In the rows, 128 means zero.
R: rows in a few groups, each row roughly a mix of its group's directions:
R (140 x 11):
[[131  89 124 139 157  71 100 131 118  98 103]
 [108 156 118 165 133  85 166 147  95 117 154]
 [ 99 109 130 166 120 170 101 109 175 130 148]
 [133 146 137 118 128 155 115  92  85 139  69]
 [108 141 133 121 104 129  99  68 137 119 177]
 [130  95 162 151 126 161 147 157 145 101  82]
 [121 180  75  91 121 113 109 125 124 103 125]
 [102  87 137 112 134 191 118 105 127 143 153]
 [126  71 112  90 106 101 143 114 113 126 165]
 [132 144  82 158 117 126 174 119 168 115 156]
 [153 113 141 168  83 134 166 164 132 119 102]
 [126 114 173 107  75 107 142 105  92 124 112]
 [121  83  91 133 158 137 125 113 114  88  87]
 [142  74  95  95 122  87 128 146 154 137 140]
 [101  75  93 120 128 131 143  97  97  94 128]
 [136 155 103 117 142  79  96 117 105  81 115]
 [117 166 106 152 143 154  90 146 133 179 144]
 [ 69 154 128 136 121 140 169 132  98 144 157]
 [112 111  99 155 150 140 127 112 121  88  68]
 [171 136 151 116 125 145 125 157  70  99 112]
 [164 182 158 116 117 166 123 138 145 115 156]
 [ 75 132 151 124 134 126 169 144  76 139 137]
 [ 99 161 118 153 118  85 175 161 129 139 116]
 [132 144 142  96 145  87 157 137  84  86 118]
 [194 104 141 153 101 163 111 134 134 123 139]
 [141 156 160 140 108 124 121 140 180 173 100]
 [132  89 117 107 148 110 112 123 128 155 194]
 [147 171 114 164 132  90 128 135 164 150  94]
 [115  93  91 109 107  99 138 121 144 151 181]
 [117 150 133 141 116 116 196 159 128 120 166]
 [139  98  90 104 107  89 158 106 118 142 165]
 [153 159 100 158 169 140 147 138 167 141  96]
 [150  88  86 133 144  87 166 156 125 118 132]
 [ 77  96  89 144 106 119 159 115 108 112 107]
 [174 102 113  79 135 134 116 140 176 120 129]
 [137 152  69 126 161 147  94 145 133 106 154]
 [123 135 129 128 142  95  64 130  85 153 113]
 [113 115  78 148 160 128 108 135 140  85  90]
 [127 115 168 118 118 141 158 150 127 118  60]
 [149 179 136 150  94 152 147 115 100  98 102]
 [142  96 106 139 129 101  67 112 138  96 149]
 [129  89 137  93  97 145 133 122 165 175 150]
 [138 147 162 111 143 182 123 155  97  92 117]
 [129 184 167 134  93 165 147 133 129 134 107]
 [159 149 164 115 110 165 136 131 161 172 105]
 [119  87 141  82  97 171 136 132 146 149 149]
 [135 136 120 155 156  88 161  95 132  77 116]
 [142  92 111  94  93 110  82 110 138 109 155]
 [129 108 147 157  67 134 152 129 138 148  87]
 [144 132 106  83 175 100 105  97 125 146 155]
 [107 115 133 136 102 101 121 133  74 149  77]
 [ 84 156 143 143 128 122 101 170 116  86 154]
 [169 114 146 129 139 136 184 123 132 121  77]
 [167 127 174 158 109  97  93 149 129 147 110]
 [113 111 122 140 118 128 133 127 195 170  94]
 [153 151 161 128 146 194 128 112 129 155 108]
 [ 98 151 104 151 126 160 167 122 176 155 137]
 [147 185 160 134 112 152 113 147 111 163 104]
 [149 156  95 149 121 151 132 105 187 135 156]
 [121 127 143  88 153 167 184 132 132 102 146]
 [155 158  91 174 117 117 111  91 143  99 121]
 [ 67 153 108 149 133 150 137 134  89  99 132]
 [119 149 141 144 169 167 111 132  83  86 124]
 [178  88 118 140 164 105 111 122 163 109 118]
 [146 138 162 109  85  93 129 157 165 158 127]
 [118 145 118 123 161  78 124 148  67 127 130]
 [158 147 138 161 108 116 163 179  99 111 116]
 [112  93 102 182  90 135 149 146 151 117 142]
 [110 163 126 109 178 126 152 168 118 139  90]
 [127 151 130 180 118 167 122 182 115 135 119]
 [132 140 125 107 188 118 135 171 132 139  85]
 [103  97 143 137 115  78 138  86 153 108 156]
 [151 133 120 160 196 156 143 154 141 135 138]
 [136 142  99 169 156 112 139  82 103 118  90]
 [104  92 139 128  83 144 131  94 122  77 140]
 [123 151 177 133 114 168 108 112 163 153  97]
 [143 113 164  93 173 111 148 126 142 112  83]
 [ 67 127 128 160 101 122 161 142 112 123 161]
 [103 170 107 119 131 157 132 149 158 177 153]
 [166  99 113  71 106 121 122 105 100 148 115]
 [146 159 161 139 170 134  85 165 143 143 141]
 [ 99 126 163 101 129 158 104 121  73 129  99]
 [ 94  93 134 156 143 136 189 109 135 105 126]
 [147 157 109 106 119 150 197 126 120 101 115]
 [122 172 105 111  73 158 110 123 105 141 109]
 [119 195 101 104 119 139 166 118 113 117 143]
 [133 140 153 118  74 108 138 155 172 142  96]
 [117 160 105 134 146  86 162 165 131 167 108]
 [134 145 129 151 178 153  90 162 150 116  96]
 [ 90 139 104  56 124 131 140 152 121 125 122]
 [163 117 114 123 118 112 112  97 110  97 189]
 [137 185 165 134 127 168 125 136 136 162 152]
 [124 151 146 124 167 162 150 168 124 173 149]
 [146 180 119 170 149 118 154 108 104  94 129]
 [123 100 183 115  86 110 112 130 111 161 107]
 [107 121 107 191 130 102 159 114 132  92 141]
 [120 129 153 126 169 104 142 108 194 137 114]
 [134 161 130 101 141  75 143 112  94 100 157]
 [129 120 131 156 109 139 137 132 187 179 101]
 [139 154  81 166 128 114  97 102 132  86 114]
 [144  93 137 105 125 184 137 108 152 156  96]
 [119 165 109 127 172  85 141 130 119  95  93]
 [127 164  96 137 164 156 103 156 132 144 172]
 [ 78 186 134 147 121 101 134 115 133 126 157]
 [137 117 149  67 120 128 101 157  91 130 100]
 [109 195 148 153 139  95 139 129 151 144 143]
 [118 118 188 131  96 142 165 122 100 157 136]
 [100 109 155 132 114 145 179 117 163 164 152]
 [167 160 158 103 157 166 128 105 130 156 107]
 [ 74 137 143 120 154 115 164 145  95 109  95]
 [175 142 147 137 124 129  61 116 134 134 102]
 [157 109 121 153  76 174 132 100 146 137 147]
 [ 96  95 107 116  91 135 145 140 138  86  87]
 [110 176 148 122 119 129 137 156  69 111 108]
 [176 123 166 106 118 170 108 133 106 129  93]
 [126 162 126 172 144 151 144 102 154  96 169]
 [104  90 104 126 139 183 134 108 119 100  95]
 [117  90 118 119  96  98 143 169 122  77 135]
 [117 130 158 142 187 117 160 157 141 156 105]
 [120 146  63 140 110 137 122 102 164 100 112]
 [ 88 151 117 121  94  87 161 123  93 103 140]
 [151  63 156 147 102 127 130  97 122 105 139]
 [136 136 131 131 149 134 129 143  88  66  85]
 [146 150 131 132  66 118 142  76 126 120 150]
 [154 109 110  66 175 128 112 125 139 144 119]
 [148 102  87 127 156 149 115 175  86 130 123]
 [ 90 156 127 179 120  95 137 134  86 138 143]
 [107 169 154 165 150 151 111 128 100  93 103]
 [ 96 106  92 105 148 130 194 123 130 137 132]
 [182 148 185 113 137 137 100 145 137 137 126]
 [107 170  90 148 110 103 131  90 129  87 120]
 [134  84 165 162  98 117  87 134 147 107 114]
 [154 142 112 176 142 107  82 123 166 146 111]
 [ 71  94 134 125 156 120 165 129  93 114 135]
 [ 74 120 139 141 121 127 127  88 153  86 158]
 [ 98 154 150 133 160 152 129 173 100 111  90]
 [ 88  82  93 110 101 127 141 138 124  84 124]
 [109 169 153 147 162 105 127 143  85 128 166]
 [ 92 123  99 172  88 124 173 123 135 113 134]
 [100 157 123 165 140 163 109 150 155 109  84]]

the one row of each list that fits no group (the others fit one group, some only roughly):
- z_899: [124 116  85 126  83 146 167 109 160  99 118]
- z_996: [147 158 108 168 110 103 130 136 118 122 189]
- z_803: [178 139 179 126  89 133 122 156 124 125 103]
- z_272: [148 128  84 164 167 125  89 122 165 120 138]
- z_730: [130 159 144  75 159 145 148 149 107 159 155]
- z_544: [ 88 153 126 159  95 107 135 170 102  97 127]
- z_145: [ 99  91 131 107 173 165 101 104 156 131 140]
- z_534: [140 121 144  85 169 110 112 152 104 123 177]
- z_689: [163 117 180 146 130 108 143 100 111 140 173]
- z_693: [104  99 138  93  70 138 159 117 106 112 144]
- z_733: [145 130 106 102  87 111  95 130  96 142  79]
- z_353: [134 146 195 124 165 142 148 142 125 127 161]
- z_320: [114 104 101  79 124 120  80 143 155 123 159]
- z_10: [ 79 142 148 145 112 119 170 135 164 123  91]
 => z_544
- z_955: [126 113 157  91  85 111 101  85 114 145 150]
- z_42: [120  80 153 107 120 161 131 123 113  82  93]
- z_266: [138 124 132 181 137 106 162 166 138  87 146]
- z_285: [153 141 123 190 120 137 116 141 167 134 167]
- z_210: [144 123  97 148 127 159  95  87 173 100 133]
- z_431: [109 120 102 128  69 118  88  99 124  98 115]
- z_85: [167 161  72 131 154 140 133 140 132 100 102]
- z_685: [ 90 106  88 114 117 184 140 144 151 113 134]
- z_138: [123 138 112 158 116  91 140 118 123  81 182]
- z_233: [108 116  81  99  87 121 140 142  87 110 106]
- z_869: [174 109  87 114 152 103 132 123 179 137 126]
- z_608: [102  85  89 135  88  97 140 143 147 155 120]
 => z_955
- z_130: [ 74 104 161 102 137 119 122 157  91 138 149]
- z_933: [ 86  84  82 124  97 108 125 139 142 135 151]
- z_672: [ 78 110 100 123 106 104 103 115 118  87  97]
- z_611: [111 145 163 175 141 114  96 130 127 105  81]
- z_895: [141  80 117 157 110 105 174 153 145  98 119]
- z_146: [170 132 143 106 107 170 107 148 115 170 154]
- z_889: [124 120 122 106 174 163 103 102 141  76 141]
- z_248: [152 143  53 116 148 103 146 115 134 123 119]
- z_839: [156 142  75 123 133 130 100 111 120  74 111]
- z_985: [101 125 192 151 123 143  85 128 101 132 132]
- z_464: [105 157  66 109 149 116 105  98 147 139 141]
- z_153: [121 137  94 142 154 112 133 123 200 148 117]
- z_748: [128 142 166 146 188 111 140 110  92 147 112]
- z_747: [155  82 143 125 124 177 104 160 113 147 107]
 => z_464
- z_158: [134 123 115 131 146  72 126 124  96 169 170]
- z_223: [170 130 155  92 119 109 127 162 110 166  96]
- z_844: [158 121 122 144 137 117 130 153  93  65 159]
- z_738: [166 153 166 132 131  66 125 137 106 132 113]
- z_639: [151 130 121 170 141 119  66 134 134 138 168]
- z_260: [ 99 157  88 150 150 114 104 131 180 149 135]
- z_530: [150 117 125  73 115 164 123 159 135 168 149]
- z_918: [103 157  69 124 133  99 111 130  84 139 139]
- z_669: [149 130 106 152 168 132  97 145  95  84 156]
- z_723: [113  82 125 123 140  97 110 143 101  72 112]
- z_287: [138 108 149 144 155 142 193 107 163 127 118]
- z_789: [141 131  89 133 101 119 160 126 176 166  99]
 => z_158
- z_711: [110 102  61 103 133 105 126 113 109 130  96]
- z_225: [152  94 168 133 118 126 139 104 187 116 109]
- z_528: [146  89 142  91 119 140 100 132 144 171  87]
- z_157: [153  87 149 131 140 130 145 102 140 158 186]
- z_535: [ 99  76 139 140 128 175 115 110 155  96 124]
- z_36: [130 143 137 123 162 148 107 158  99 151 187]
- z_52: [128 137 105  60  88 150 133 144 117 143 114]
- z_18: [107 100 180  94 141  98 165 137 106 133 130]
- z_412: [ 97 150 104 104 114 149  92  94  99 159 155]
- z_830: [146 183 135  97 120  93 130 118  83 147 130]
- z_863: [123 200 165 149 114 154 132 138 118 125 134]
- z_949: [146 134 159  98 129 166 122 157 154 170 163]
- z_282: [152 173 141 185 133  91 147 132 117 146 124]
- z_574: [144  85 120  77 124 148 132 109 140 134  79]
- z_58: [168 123 146 140 148 120 117 123 177 183 121]
 => z_157
- z_647: [140 106 120 127 160 152  90  86 161  87 129]
- z_480: [102 107 149 131 124  84 125 173  92 165 127]
- z_510: [ 71 138 171 125 102 120 159 121 138 162 123]
- z_767: [127 120 143 166 151 153 143 185 118  96 103]
- z_745: [129 140  78 130 153 104 131 166 114  77 123]
- z_372: [116  74 164  88 153 134 105 128 104 112 116]
- z_448: [107 121 177  86 151 165  98 136 104 125 132]
- z_871: [122  72 115 113  94  84 145  96 135 138 117]
- z_737: [119  79 107  99 154 145 116 141  94  83 132]
- z_208: [160 101 148 113  62 130 109  97 117 130 124]
- z_504: [143 127 171 108  94 119  94  94 102  91 117]
 => z_504
- z_454: [ 96 147 137 171 139  97 104 148 137  90  91]
- z_220: [124 110 102  98 119 182 157 118 109 124 172]
- z_545: [138 114 100 166 175 105 113 124 180 125 120]
- z_819: [152 160  99 154 182 122 127  82 136 124 129]
- z_69: [119 146 144 136 148 120  87 159 155 157 181]
- z_66: [148 106 103  95 140 160 162  97 166 102 112]
- z_782: [102 131  96 118  74 131 166 127 119 160  98]
- z_468: [153  76 135 141 155 145 157 166 120 163 118]
- z_612: [ 99 141 102 143 114 161 146  83 130 160 167]
- z_587: [ 71 141 114 174 131 148 130  87 113 118 120]
- z_485: [161 126 128 118 107  87 165 106  78 107 127]
 => z_468
- z_946: [175 125 140 157 168  92 128 129 165 118 152]
- z_163: [104  75 133 109 104 165 137 117 131 103  88]
- z_904: [112 159 155 177 119 131 136 143 121  77 156]
- z_577: [147 119 131 136 133  75 180 153 127  90 137]
- z_467: [103 122  88 127 175 145 137  82 139 101 147]
- z_801: [130 120 106  66 141 114 140 150  99  84 135]
- z_197: [171 167 138 125 149 137 148 127  81  98 101]
- z_73: [117 127 145  75 133 160 103 115 115 155  80]
- z_578: [127 111  82  72 136 156 121 122 165 122 145]
- z_928: [176 159 124 132 103  96 126 153  98 145  91]
- z_972: [108 137 135 145 142 152  84 132  96  90  81]
- z_503: [159 117  89 135 144 118  67 143 158 137 111]
 => z_972
- z_603: [144 165 169 161 135 112 123  95  93 118  97]
- z_373: [133  66 141  92 146 122  93 158 147 128 137]
- z_176: [129 171  69 162 155 111 149 125 121 112 131]
- z_397: [147 121 123 142 196 129 150  85 149 140 121]
- z_88: [114 139 115 109  93  72 165  95 138 147 117]
- z_571: [143 142 102 121 180 102 136 139 155 128 180]
- z_483: [ 94 133 176 130 122 171 122 128 150 133  80]
- z_364: [117 145 135  66 172 114 152 159 133 143 133]
- z_527: [139 159 129 152 112 188 133 128 100 148 166]
- z_699: [157 124 145  71 136 151 112  95 130  93 153]
 => z_699
